In the data rows, 128 means zero.
Each row has a hidden score. How much does it go up from the first row of each pair to the second? 15 means little or no change, 30 a big rise and 0 a big fall. The score is a weighted sum of the row's numbers plus the product of two more (or one squared), each taken from its middle value.
[128, 123, 95, 133, 135, 152, 126, 120, 126, 115, 153, 99, 114, 120, 165, 99]
[124, 80, 120, 134, 119, 122, 121, 114, 96, 148, 141, 144, 134, 123, 138, 157]: 18
[163, 145, 156, 153, 87, 131, 148, 120, 120, 161, 172, 108, 128, 93, 121, 155]
[170, 143, 170, 136, 84, 137, 133, 140, 111, 163, 164, 133, 129, 111, 121, 136]: 9
[136, 100, 141, 165, 85, 142, 117, 113, 115, 174, 158, 123, 120, 85, 152, 165]
[118, 109, 151, 123, 113, 152, 110, 151, 127, 131, 159, 74, 155, 105, 126, 115]: 21
[120, 124, 134, 119, 149, 117, 131, 134, 128, 113, 103, 160, 133, 148, 118, 134]
[100, 109, 121, 122, 138, 117, 127, 109, 104, 129, 105, 132, 134, 153, 150, 133]: 14
[134, 162, 76, 118, 125, 157, 133, 126, 124, 136, 121, 108, 123, 125, 198, 73]
[106, 87, 143, 123, 134, 107, 129, 114, 116, 119, 105, 155, 121, 151, 131, 168]: 25
[167, 159, 142, 134, 102, 144, 142, 139, 145, 158, 136, 136, 154, 111, 133, 138]
[124, 129, 143, 138, 112, 129, 134, 138, 100, 129, 152, 130, 127, 99, 107, 153]: 12
[153, 139, 154, 140, 111, 119, 106, 106, 145, 160, 113, 153, 116, 144, 113, 161]
[158, 149, 137, 141, 102, 138, 136, 120, 126, 159, 160, 135, 121, 111, 127, 149]: 14
[128, 140, 143, 123, 133, 116, 139, 129, 123, 128, 107, 123, 138, 118, 111, 134]
[115, 113, 106, 98, 157, 121, 139, 143, 116, 107, 119, 142, 148, 159, 104, 138]: 15
[135, 117, 134, 141, 112, 156, 117, 144, 128, 137, 185, 80, 152, 112, 134, 114]
[170, 158, 173, 137, 95, 137, 119, 133, 151, 158, 133, 121, 107, 109, 114, 148]: 12
[151, 158, 129, 123, 124, 122, 134, 142, 126, 139, 111, 137, 137, 164, 131, 126]
[146, 106, 149, 149, 84, 145, 121, 100, 104, 167, 157, 116, 121, 88, 152, 167]: 13
[139, 122, 129, 153, 112, 116, 129, 143, 131, 122, 137, 145, 114, 113, 126, 140]
[132, 121, 142, 141, 136, 125, 132, 134, 110, 141, 122, 144, 125, 111, 108, 148]: 16
[114, 150, 68, 95, 161, 150, 127, 123, 157, 101, 86, 121, 149, 170, 180, 70]
[95, 118, 113, 142, 150, 148, 121, 138, 144, 103, 121, 115, 116, 156, 149, 119]: 16
[124, 158, 55, 84, 170, 135, 139, 140, 147, 88, 94, 122, 144, 198, 179, 73]
[128, 143, 138, 111, 142, 105, 130, 115, 134, 102, 109, 134, 123, 149, 98, 151]: 16
[154, 142, 125, 136, 100, 136, 135, 138, 133, 156, 138, 129, 122, 119, 133, 146]
[162, 148, 145, 148, 78, 127, 134, 126, 150, 161, 145, 136, 113, 104, 105, 153]: 19
[130, 145, 129, 108, 146, 121, 140, 144, 120, 110, 113, 137, 133, 145, 107, 139]
[133, 135, 113, 120, 155, 94, 121, 154, 119, 131, 104, 135, 153, 99, 128, 100]: 7
[113, 87, 140, 126, 122, 133, 130, 109, 99, 141, 142, 144, 102, 132, 135, 159]
[153, 172, 159, 127, 110, 108, 116, 136, 173, 150, 128, 136, 123, 137, 84, 149]: 14
[76, 128, 104, 119, 163, 135, 131, 140, 158, 91, 91, 131, 124, 156, 144, 112]
[125, 134, 119, 117, 152, 107, 155, 121, 125, 114, 72, 152, 145, 159, 119, 117]: 15
[89, 120, 74, 109, 165, 148, 145, 149, 144, 102, 114, 117, 124, 153, 164, 92]
[93, 91, 186, 138, 128, 102, 118, 111, 134, 109, 138, 161, 103, 132, 70, 195]: 14
[137, 142, 138, 134, 115, 137, 133, 131, 102, 143, 126, 136, 130, 123, 127, 135]
[96, 110, 84, 107, 192, 133, 117, 126, 151, 57, 88, 144, 123, 187, 143, 92]: 25
[113, 146, 131, 121, 151, 119, 145, 141, 116, 107, 107, 151, 140, 157, 134, 117]
[106, 94, 139, 121, 129, 137, 126, 112, 104, 139, 129, 155, 119, 131, 137, 147]: 17
[161, 133, 136, 149, 98, 132, 135, 120, 120, 149, 130, 136, 122, 111, 121, 125]
[175, 146, 122, 116, 95, 134, 134, 132, 136, 159, 142, 123, 133, 109, 151, 125]: 13
[133, 130, 95, 135, 119, 157, 132, 134, 142, 148, 134, 108, 139, 139, 169, 85]
[120, 88, 140, 149, 105, 137, 110, 107, 108, 164, 153, 139, 114, 96, 146, 161]: 13
[100, 135, 171, 144, 159, 75, 117, 129, 170, 76, 117, 147, 104, 150, 40, 188]
[105, 140, 151, 107, 96, 186, 84, 118, 106, 154, 168, 93, 126, 87, 140, 130]: 10
[148, 145, 113, 85, 133, 112, 141, 134, 133, 119, 89, 152, 139, 157, 140, 105]
[114, 125, 93, 149, 134, 150, 141, 119, 138, 127, 135, 111, 114, 126, 162, 100]: 13
[141, 146, 140, 127, 113, 127, 130, 131, 143, 144, 107, 132, 140, 120, 128, 128]
[137, 110, 155, 131, 107, 136, 143, 136, 122, 126, 148, 123, 110, 107, 105, 141]: 13
[154, 127, 152, 138, 102, 128, 141, 119, 102, 140, 161, 131, 133, 99, 123, 153]
[118, 114, 97, 148, 127, 153, 118, 125, 125, 132, 158, 110, 119, 115, 166, 102]: 12
[129, 110, 141, 123, 135, 122, 129, 126, 128, 112, 111, 132, 126, 125, 121, 140]
[123, 155, 98, 125, 149, 147, 133, 153, 146, 111, 100, 111, 117, 159, 161, 81]: 15
[133, 119, 153, 145, 119, 133, 140, 150, 113, 127, 150, 129, 117, 99, 115, 144]
[91, 116, 83, 135, 162, 144, 145, 130, 115, 102, 116, 112, 126, 147, 165, 100]: 16
[92, 103, 136, 118, 127, 135, 108, 145, 125, 124, 169, 92, 135, 126, 112, 110]
[136, 127, 134, 147, 108, 123, 144, 121, 111, 126, 159, 136, 126, 99, 120, 136]: 13
[82, 79, 169, 142, 144, 89, 113, 117, 150, 108, 124, 159, 102, 139, 89, 198]
[168, 153, 162, 142, 106, 120, 125, 121, 138, 150, 138, 147, 118, 116, 102, 160]: 8
[131, 121, 115, 113, 154, 102, 145, 123, 124, 103, 99, 142, 131, 155, 110, 133]
[143, 130, 136, 132, 106, 140, 136, 132, 121, 135, 136, 130, 131, 94, 124, 135]: 14
[100, 122, 82, 126, 165, 124, 125, 139, 150, 89, 104, 119, 111, 161, 137, 116]
[147, 156, 123, 93, 130, 114, 124, 132, 139, 116, 113, 140, 152, 165, 135, 120]: 13
[85, 139, 84, 110, 182, 127, 123, 123, 153, 68, 79, 140, 135, 190, 146, 99]
[119, 117, 144, 134, 132, 107, 156, 123, 139, 122, 122, 136, 108, 115, 112, 136]: 13
[112, 93, 116, 118, 143, 104, 119, 110, 110, 107, 107, 153, 107, 165, 135, 139]
[118, 132, 126, 107, 156, 104, 133, 125, 136, 100, 101, 144, 138, 169, 98, 139]: 16
[140, 146, 77, 137, 126, 171, 123, 128, 144, 148, 134, 119, 124, 130, 177, 92]
[101, 90, 116, 115, 146, 112, 134, 112, 113, 118, 102, 145, 140, 164, 126, 138]: 22
[136, 127, 151, 141, 114, 134, 145, 131, 119, 140, 141, 139, 130, 109, 125, 147]
[121, 132, 141, 125, 150, 102, 148, 135, 138, 98, 112, 155, 112, 166, 97, 132]: 12
[85, 139, 139, 94, 104, 204, 102, 105, 99, 141, 176, 102, 114, 71, 152, 129]
[146, 173, 152, 136, 157, 96, 124, 125, 161, 128, 85, 135, 126, 107, 84, 129]: 4
[114, 112, 126, 111, 157, 120, 158, 127, 128, 97, 116, 150, 138, 145, 117, 145]
[129, 141, 134, 122, 136, 96, 139, 137, 134, 123, 127, 142, 121, 133, 107, 144]: 10
[144, 84, 115, 122, 111, 122, 104, 128, 102, 155, 110, 150, 133, 150, 157, 139]
[95, 109, 83, 113, 165, 141, 136, 131, 146, 78, 103, 131, 121, 152, 149, 96]: 7
[119, 90, 128, 116, 133, 117, 127, 122, 111, 122, 111, 133, 121, 128, 135, 154]
[115, 112, 105, 129, 143, 164, 127, 131, 120, 113, 130, 109, 124, 121, 154, 111]: 12
[106, 141, 140, 105, 153, 100, 139, 132, 124, 112, 95, 160, 123, 165, 93, 136]
[137, 113, 140, 154, 104, 149, 140, 141, 120, 139, 152, 112, 109, 94, 120, 141]: 11
[121, 118, 118, 104, 159, 104, 136, 131, 147, 96, 92, 154, 144, 155, 112, 134]
[116, 119, 107, 134, 130, 152, 143, 129, 161, 128, 136, 132, 131, 118, 168, 116]: 12
[132, 179, 122, 130, 130, 123, 102, 134, 165, 131, 129, 126, 114, 149, 141, 112]
[153, 136, 154, 145, 92, 132, 147, 140, 102, 160, 147, 126, 126, 83, 133, 139]: 17
[122, 113, 87, 133, 144, 155, 121, 117, 135, 103, 123, 112, 119, 127, 159, 95]
[118, 166, 124, 114, 163, 99, 116, 129, 125, 128, 79, 133, 149, 105, 109, 113]: 6
[134, 97, 148, 133, 81, 129, 123, 106, 94, 184, 156, 130, 117, 90, 155, 149]
[135, 138, 115, 126, 138, 123, 130, 123, 137, 125, 112, 141, 150, 156, 109, 140]: 21
[131, 133, 92, 142, 121, 153, 124, 136, 152, 122, 149, 109, 116, 114, 173, 106]
[126, 137, 120, 146, 146, 103, 126, 138, 104, 139, 124, 118, 150, 84, 126, 95]: 12
[150, 114, 141, 149, 108, 129, 147, 131, 106, 131, 140, 138, 121, 100, 120, 151]
[140, 148, 142, 112, 139, 90, 127, 130, 139, 116, 99, 141, 119, 151, 104, 137]: 17
[145, 122, 126, 134, 134, 103, 139, 109, 114, 123, 112, 153, 130, 136, 106, 142]
[135, 127, 132, 139, 97, 164, 115, 152, 127, 147, 191, 86, 163, 102, 132, 106]: 21
[112, 98, 118, 121, 133, 117, 115, 125, 95, 135, 104, 162, 136, 142, 148, 154]
[154, 176, 163, 127, 99, 110, 123, 114, 139, 150, 142, 123, 108, 120, 109, 154]: 8
[179, 146, 149, 133, 89, 144, 126, 118, 117, 153, 144, 118, 126, 94, 143, 148]
[119, 188, 131, 116, 147, 119, 102, 126, 194, 121, 117, 119, 123, 169, 131, 124]: 19
[141, 134, 141, 136, 122, 130, 125, 145, 121, 114, 119, 145, 137, 134, 123, 140]
[151, 134, 132, 126, 124, 117, 125, 115, 131, 125, 130, 133, 116, 122, 112, 133]: 11
[131, 163, 97, 123, 141, 134, 101, 130, 179, 135, 111, 136, 120, 159, 132, 117]
[162, 169, 159, 136, 120, 110, 122, 113, 148, 143, 115, 142, 113, 123, 86, 160]: 15
[90, 100, 128, 77, 159, 132, 110, 147, 140, 105, 133, 100, 153, 161, 102, 108]
[118, 131, 144, 112, 159, 100, 147, 143, 149, 91, 108, 155, 138, 172, 95, 137]: 16
[101, 161, 144, 97, 105, 205, 90, 112, 114, 170, 166, 96, 156, 92, 174, 109]
[122, 98, 147, 162, 110, 129, 117, 132, 89, 151, 150, 134, 115, 111, 151, 165]: 16
[135, 129, 133, 119, 129, 118, 145, 115, 116, 125, 112, 133, 116, 149, 104, 145]
[90, 108, 77, 111, 186, 137, 132, 120, 147, 66, 98, 122, 122, 183, 144, 89]: 18
[136, 102, 145, 138, 114, 139, 139, 134, 107, 136, 162, 110, 131, 100, 129, 151]
[87, 85, 122, 101, 161, 117, 113, 151, 123, 101, 146, 97, 146, 159, 114, 106]: 20
[137, 144, 104, 127, 146, 135, 110, 134, 150, 122, 84, 105, 117, 148, 163, 87]
[142, 73, 134, 153, 99, 132, 115, 110, 90, 168, 161, 117, 107, 98, 143, 160]: 7
[139, 142, 136, 142, 134, 107, 138, 126, 124, 136, 129, 115, 141, 94, 110, 95]
[102, 62, 133, 127, 128, 115, 137, 109, 107, 126, 121, 136, 103, 128, 130, 151]: 17
[142, 86, 125, 128, 93, 157, 131, 108, 74, 173, 139, 117, 112, 99, 192, 119]
[109, 124, 117, 121, 176, 93, 124, 133, 127, 103, 87, 134, 153, 117, 97, 100]: 8
[138, 137, 122, 133, 125, 127, 142, 137, 142, 132, 130, 134, 137, 117, 121, 133]
[153, 151, 106, 105, 137, 97, 125, 137, 124, 137, 99, 131, 134, 169, 140, 115]: 16
[103, 115, 106, 104, 173, 94, 119, 130, 124, 88, 85, 164, 147, 174, 107, 129]
[118, 112, 117, 110, 127, 115, 118, 115, 98, 142, 76, 118, 137, 164, 166, 126]: 17
[110, 104, 102, 130, 147, 158, 143, 138, 132, 94, 142, 120, 124, 140, 158, 99]
[152, 125, 136, 140, 98, 119, 150, 140, 121, 147, 144, 128, 121, 104, 109, 154]: 15
[110, 106, 100, 148, 144, 150, 116, 131, 141, 108, 117, 121, 114, 127, 161, 92]
[139, 143, 126, 136, 146, 103, 111, 140, 118, 135, 110, 127, 151, 103, 103, 100]: 5
[79, 126, 93, 110, 178, 141, 128, 136, 164, 83, 86, 132, 136, 179, 147, 92]
[121, 170, 127, 133, 135, 142, 117, 147, 184, 128, 96, 133, 115, 162, 126, 98]: 11
[84, 137, 84, 118, 179, 122, 132, 125, 147, 81, 85, 132, 121, 181, 135, 101]
[142, 144, 127, 123, 113, 120, 139, 137, 121, 154, 124, 128, 119, 123, 135, 113]: 11
[170, 169, 170, 152, 99, 116, 112, 132, 166, 158, 125, 133, 116, 124, 94, 159]
[152, 146, 118, 102, 123, 111, 142, 134, 115, 125, 117, 134, 150, 141, 136, 131]: 16
[135, 125, 127, 123, 146, 116, 140, 121, 124, 97, 113, 143, 133, 123, 91, 140]
[156, 130, 125, 135, 119, 125, 149, 132, 133, 136, 125, 136, 124, 130, 117, 124]: 13
[93, 87, 127, 123, 136, 122, 133, 134, 102, 145, 117, 149, 115, 125, 122, 155]
[95, 118, 95, 127, 165, 129, 134, 130, 135, 89, 105, 121, 117, 164, 140, 81]: 15
[168, 169, 159, 134, 113, 112, 116, 122, 168, 137, 124, 157, 102, 138, 101, 174]
[145, 109, 145, 123, 111, 138, 137, 131, 103, 141, 145, 131, 130, 106, 130, 151]: 16
[72, 139, 134, 98, 131, 180, 101, 126, 109, 133, 149, 98, 131, 95, 147, 111]
[126, 142, 111, 111, 139, 108, 136, 121, 122, 122, 110, 149, 136, 151, 122, 125]: 15
[142, 124, 141, 127, 141, 100, 150, 132, 125, 128, 109, 147, 139, 147, 115, 142]
[112, 109, 140, 102, 136, 137, 105, 146, 128, 110, 146, 79, 165, 147, 99, 110]: 16
[135, 166, 176, 129, 118, 97, 125, 126, 150, 136, 132, 152, 104, 139, 86, 149]
[100, 115, 136, 126, 130, 126, 102, 154, 131, 122, 171, 93, 150, 138, 106, 111]: 18
[163, 203, 157, 116, 136, 71, 112, 143, 167, 144, 97, 122, 136, 97, 88, 117]
[158, 195, 169, 127, 112, 98, 122, 130, 165, 151, 129, 159, 129, 134, 85, 156]: 27
[139, 184, 141, 123, 148, 87, 121, 139, 157, 140, 77, 143, 132, 112, 80, 114]
[148, 155, 120, 132, 147, 90, 133, 134, 119, 131, 114, 118, 148, 96, 124, 99]: 21
[106, 101, 95, 139, 131, 153, 143, 135, 119, 109, 154, 109, 108, 123, 163, 106]
[150, 130, 161, 135, 104, 95, 110, 119, 145, 168, 140, 149, 112, 139, 118, 170]: 19
[92, 92, 92, 81, 162, 117, 127, 123, 95, 98, 69, 155, 124, 163, 145, 135]
[130, 105, 151, 150, 109, 129, 135, 128, 111, 142, 143, 127, 128, 85, 126, 132]: 4
[138, 121, 140, 130, 115, 122, 136, 136, 121, 128, 124, 132, 128, 132, 121, 149]
[158, 150, 158, 141, 109, 109, 116, 121, 156, 142, 145, 150, 115, 137, 94, 162]: 12
[134, 141, 119, 118, 138, 126, 124, 131, 127, 132, 135, 114, 134, 82, 118, 117]
[155, 118, 119, 137, 100, 132, 136, 109, 113, 147, 152, 133, 127, 116, 123, 135]: 24
[126, 84, 136, 138, 105, 135, 129, 119, 102, 137, 141, 132, 125, 121, 149, 140]
[78, 115, 80, 97, 191, 143, 126, 127, 171, 55, 76, 125, 150, 175, 150, 94]: 24
[154, 171, 172, 139, 124, 95, 127, 146, 161, 138, 135, 142, 126, 143, 95, 166]
[122, 134, 120, 119, 162, 103, 133, 124, 138, 93, 90, 129, 145, 155, 105, 118]: 17
[144, 122, 141, 128, 122, 134, 134, 114, 122, 119, 122, 131, 112, 125, 110, 141]
[102, 110, 160, 151, 101, 145, 102, 143, 125, 144, 193, 57, 137, 94, 121, 126]: 19
[137, 136, 144, 132, 132, 125, 128, 122, 130, 111, 131, 125, 124, 144, 121, 149]
[126, 142, 157, 116, 113, 120, 99, 145, 148, 143, 167, 78, 143, 140, 95, 135]: 16
[98, 138, 129, 136, 153, 118, 116, 120, 189, 103, 106, 123, 107, 158, 119, 121]
[115, 121, 111, 128, 131, 164, 114, 131, 151, 118, 129, 133, 115, 120, 157, 111]: 13
[151, 151, 160, 133, 106, 117, 123, 133, 163, 137, 125, 132, 120, 143, 91, 146]
[134, 123, 134, 128, 126, 116, 148, 119, 155, 126, 132, 136, 141, 124, 121, 132]: 17
[128, 96, 135, 155, 86, 133, 124, 98, 117, 188, 152, 130, 106, 118, 131, 161]
[120, 81, 121, 149, 95, 136, 118, 121, 91, 151, 132, 141, 109, 94, 156, 146]: 15
[105, 109, 152, 112, 133, 146, 109, 160, 134, 105, 140, 83, 131, 133, 103, 123]
[78, 104, 67, 107, 197, 128, 136, 127, 164, 62, 67, 127, 138, 191, 150, 78]: 19
[105, 101, 100, 150, 136, 143, 133, 123, 137, 101, 140, 113, 112, 124, 166, 107]
[152, 178, 178, 121, 117, 98, 115, 122, 142, 149, 119, 139, 112, 136, 88, 161]: 18
[104, 90, 119, 121, 139, 106, 128, 105, 101, 132, 119, 142, 128, 141, 134, 139]
[147, 132, 129, 121, 125, 120, 134, 132, 137, 128, 125, 133, 129, 135, 94, 139]: 14
[111, 128, 124, 95, 162, 116, 153, 127, 126, 97, 78, 144, 131, 173, 121, 118]
[108, 135, 103, 144, 136, 161, 134, 120, 137, 131, 150, 116, 127, 132, 152, 107]: 11
[120, 127, 138, 122, 133, 111, 142, 130, 128, 113, 112, 154, 132, 133, 111, 126]
[114, 137, 166, 129, 132, 87, 119, 130, 146, 117, 122, 142, 128, 131, 78, 177]: 17
[105, 136, 93, 127, 150, 146, 122, 114, 149, 104, 114, 123, 120, 141, 151, 95]
[114, 118, 100, 131, 157, 137, 124, 128, 149, 98, 120, 123, 131, 158, 146, 115]: 19
[154, 212, 141, 112, 147, 85, 112, 134, 191, 142, 80, 150, 141, 126, 95, 121]
[118, 150, 164, 134, 135, 84, 128, 128, 144, 103, 129, 154, 108, 131, 68, 165]: 21
[139, 138, 130, 128, 112, 129, 142, 131, 120, 141, 138, 142, 133, 131, 134, 143]
[134, 116, 96, 95, 146, 111, 142, 102, 115, 134, 110, 155, 135, 166, 153, 119]: 16
[146, 132, 141, 132, 116, 130, 146, 127, 98, 127, 135, 135, 119, 119, 125, 145]
[133, 85, 117, 125, 114, 133, 110, 119, 103, 156, 131, 136, 117, 120, 155, 140]: 20
[150, 141, 121, 140, 110, 132, 122, 137, 122, 146, 136, 114, 129, 105, 129, 136]
[120, 92, 118, 114, 138, 123, 111, 115, 110, 141, 109, 138, 135, 154, 156, 130]: 27
[152, 123, 133, 121, 129, 141, 146, 133, 128, 136, 149, 144, 146, 140, 136, 137]
[147, 120, 153, 139, 107, 139, 130, 142, 119, 138, 158, 124, 122, 95, 125, 148]: 12
[51, 144, 130, 72, 156, 165, 93, 115, 118, 95, 113, 119, 133, 144, 116, 113]
[122, 148, 118, 133, 145, 132, 118, 115, 176, 119, 105, 119, 98, 169, 130, 122]: 12
[120, 139, 106, 136, 114, 137, 131, 116, 149, 127, 153, 96, 116, 124, 171, 111]
[134, 127, 139, 121, 131, 107, 132, 128, 129, 105, 121, 146, 128, 137, 111, 134]: 19
[175, 149, 155, 145, 88, 145, 140, 128, 111, 161, 169, 128, 128, 97, 134, 135]
[134, 129, 86, 122, 151, 146, 139, 143, 166, 108, 110, 133, 114, 151, 165, 104]: 21
[97, 117, 99, 133, 156, 137, 132, 135, 135, 101, 129, 111, 120, 143, 152, 91]
[106, 108, 76, 110, 186, 124, 140, 124, 146, 82, 98, 124, 121, 173, 149, 92]: 21
[124, 146, 105, 101, 173, 98, 129, 155, 117, 98, 80, 142, 149, 102, 123, 88]
[172, 183, 176, 134, 112, 105, 124, 125, 162, 157, 124, 154, 112, 144, 99, 152]: 18
[137, 112, 145, 150, 110, 131, 140, 121, 103, 128, 153, 127, 124, 109, 109, 133]
[106, 126, 97, 129, 157, 146, 132, 139, 124, 98, 119, 135, 134, 146, 156, 89]: 15
[115, 82, 138, 136, 117, 130, 140, 115, 103, 133, 129, 123, 115, 109, 127, 157]
[139, 116, 115, 130, 90, 148, 129, 124, 96, 187, 132, 128, 133, 112, 173, 142]: 13
[108, 111, 135, 128, 119, 144, 108, 163, 118, 116, 167, 89, 163, 121, 111, 109]
[100, 103, 101, 131, 134, 159, 133, 133, 130, 113, 139, 108, 118, 126, 153, 97]: 10
[144, 138, 93, 130, 127, 154, 139, 113, 145, 133, 144, 113, 124, 134, 176, 98]
[130, 128, 125, 105, 146, 110, 141, 122, 115, 96, 106, 138, 132, 135, 113, 137]: 19
[132, 129, 135, 107, 134, 109, 137, 123, 137, 121, 105, 144, 132, 140, 103, 145]
[179, 151, 118, 134, 104, 131, 121, 114, 115, 151, 146, 122, 126, 114, 143, 128]: 9
[97, 92, 140, 122, 133, 129, 117, 115, 112, 113, 121, 137, 118, 140, 128, 151]
[138, 102, 129, 133, 111, 139, 131, 124, 116, 127, 145, 129, 129, 124, 124, 143]: 12
[179, 190, 171, 135, 105, 118, 118, 137, 157, 165, 134, 129, 118, 125, 102, 149]
[153, 127, 131, 126, 108, 121, 140, 150, 114, 156, 143, 118, 128, 112, 120, 127]: 14
[130, 94, 152, 137, 136, 114, 142, 133, 123, 126, 128, 134, 125, 136, 106, 139]
[153, 123, 135, 139, 115, 136, 151, 141, 110, 134, 156, 135, 125, 120, 130, 144]: 11
[66, 143, 138, 78, 169, 177, 102, 113, 129, 98, 103, 138, 139, 133, 116, 103]
[108, 125, 91, 126, 159, 134, 132, 115, 158, 77, 114, 135, 149, 157, 155, 101]: 13
[130, 83, 138, 153, 109, 129, 130, 113, 95, 148, 150, 138, 118, 109, 145, 153]
[165, 133, 138, 135, 106, 119, 148, 130, 121, 138, 132, 117, 146, 98, 130, 129]: 18
[116, 117, 163, 135, 99, 132, 98, 152, 128, 155, 185, 60, 149, 115, 112, 135]
[114, 75, 131, 140, 108, 129, 121, 113, 95, 124, 140, 140, 118, 110, 143, 154]: 10
[126, 126, 133, 122, 136, 121, 140, 131, 123, 119, 119, 151, 121, 136, 108, 130]
[109, 121, 120, 113, 156, 113, 139, 137, 146, 88, 97, 140, 132, 152, 105, 138]: 19
[140, 134, 144, 115, 88, 151, 113, 158, 116, 163, 175, 50, 179, 114, 161, 95]
[134, 112, 159, 143, 89, 170, 109, 127, 117, 159, 195, 60, 149, 98, 131, 113]: 15
[151, 105, 150, 151, 100, 125, 133, 123, 109, 137, 162, 116, 113, 92, 119, 156]
[102, 145, 104, 103, 194, 85, 123, 129, 134, 90, 59, 151, 144, 136, 104, 82]: 14
[128, 129, 137, 142, 104, 127, 142, 119, 97, 141, 146, 132, 143, 99, 114, 142]
[154, 122, 152, 149, 97, 123, 140, 124, 114, 128, 158, 139, 122, 105, 122, 136]: 1
[127, 95, 123, 124, 111, 129, 121, 132, 97, 137, 137, 128, 124, 136, 147, 149]
[74, 98, 85, 114, 171, 153, 148, 128, 141, 77, 104, 116, 124, 170, 157, 94]: 17
[120, 98, 113, 154, 128, 156, 126, 135, 138, 135, 148, 114, 117, 123, 160, 80]
[137, 128, 125, 123, 121, 115, 132, 120, 109, 130, 129, 134, 126, 108, 114, 138]: 14
[143, 127, 142, 138, 101, 123, 131, 128, 105, 153, 163, 140, 135, 99, 125, 151]
[132, 79, 133, 149, 94, 145, 136, 117, 75, 170, 146, 130, 126, 96, 164, 145]: 16
[163, 143, 160, 148, 85, 140, 132, 127, 114, 156, 151, 127, 142, 104, 115, 162]
[148, 121, 145, 140, 110, 133, 143, 134, 116, 143, 146, 116, 129, 110, 125, 135]: 10
[108, 139, 185, 134, 146, 84, 128, 127, 173, 92, 130, 170, 112, 154, 46, 177]
[160, 141, 141, 138, 117, 128, 139, 137, 121, 141, 146, 129, 129, 116, 136, 150]: 12
[153, 115, 149, 163, 107, 128, 131, 118, 110, 130, 157, 134, 130, 89, 116, 139]
[171, 154, 154, 159, 96, 134, 122, 108, 104, 163, 152, 115, 135, 106, 131, 144]: 16
[134, 129, 130, 121, 124, 120, 121, 130, 104, 129, 136, 130, 145, 139, 133, 133]
[147, 116, 138, 132, 113, 108, 135, 132, 98, 119, 140, 118, 120, 106, 110, 139]: 12
[163, 166, 168, 133, 111, 96, 129, 112, 154, 147, 145, 139, 118, 126, 96, 158]
[146, 117, 140, 147, 111, 131, 138, 130, 110, 144, 132, 144, 122, 115, 122, 141]: 14
[91, 122, 97, 133, 143, 146, 129, 115, 143, 111, 137, 111, 115, 119, 154, 92]
[127, 125, 139, 106, 153, 101, 135, 147, 138, 96, 101, 145, 123, 158, 97, 129]: 20
[140, 115, 128, 141, 123, 118, 119, 127, 121, 130, 143, 138, 127, 134, 112, 140]
[141, 118, 132, 140, 111, 134, 141, 135, 119, 146, 146, 129, 119, 94, 112, 155]: 13
[153, 109, 150, 150, 107, 117, 141, 117, 119, 135, 127, 123, 134, 109, 114, 144]
[92, 126, 165, 97, 111, 195, 91, 121, 115, 139, 144, 112, 134, 89, 157, 103]: 15
[142, 125, 120, 122, 122, 113, 137, 145, 125, 130, 123, 133, 147, 121, 106, 146]
[103, 120, 119, 112, 161, 101, 151, 134, 118, 88, 97, 146, 146, 149, 113, 124]: 18
[126, 88, 130, 136, 93, 119, 128, 115, 93, 153, 165, 150, 114, 126, 141, 169]
[142, 116, 129, 132, 116, 125, 137, 123, 106, 132, 127, 131, 120, 115, 118, 134]: 20
[165, 152, 164, 134, 99, 126, 125, 137, 146, 152, 141, 137, 119, 123, 97, 157]
[135, 131, 112, 131, 150, 116, 134, 124, 130, 99, 99, 142, 105, 138, 104, 143]: 14
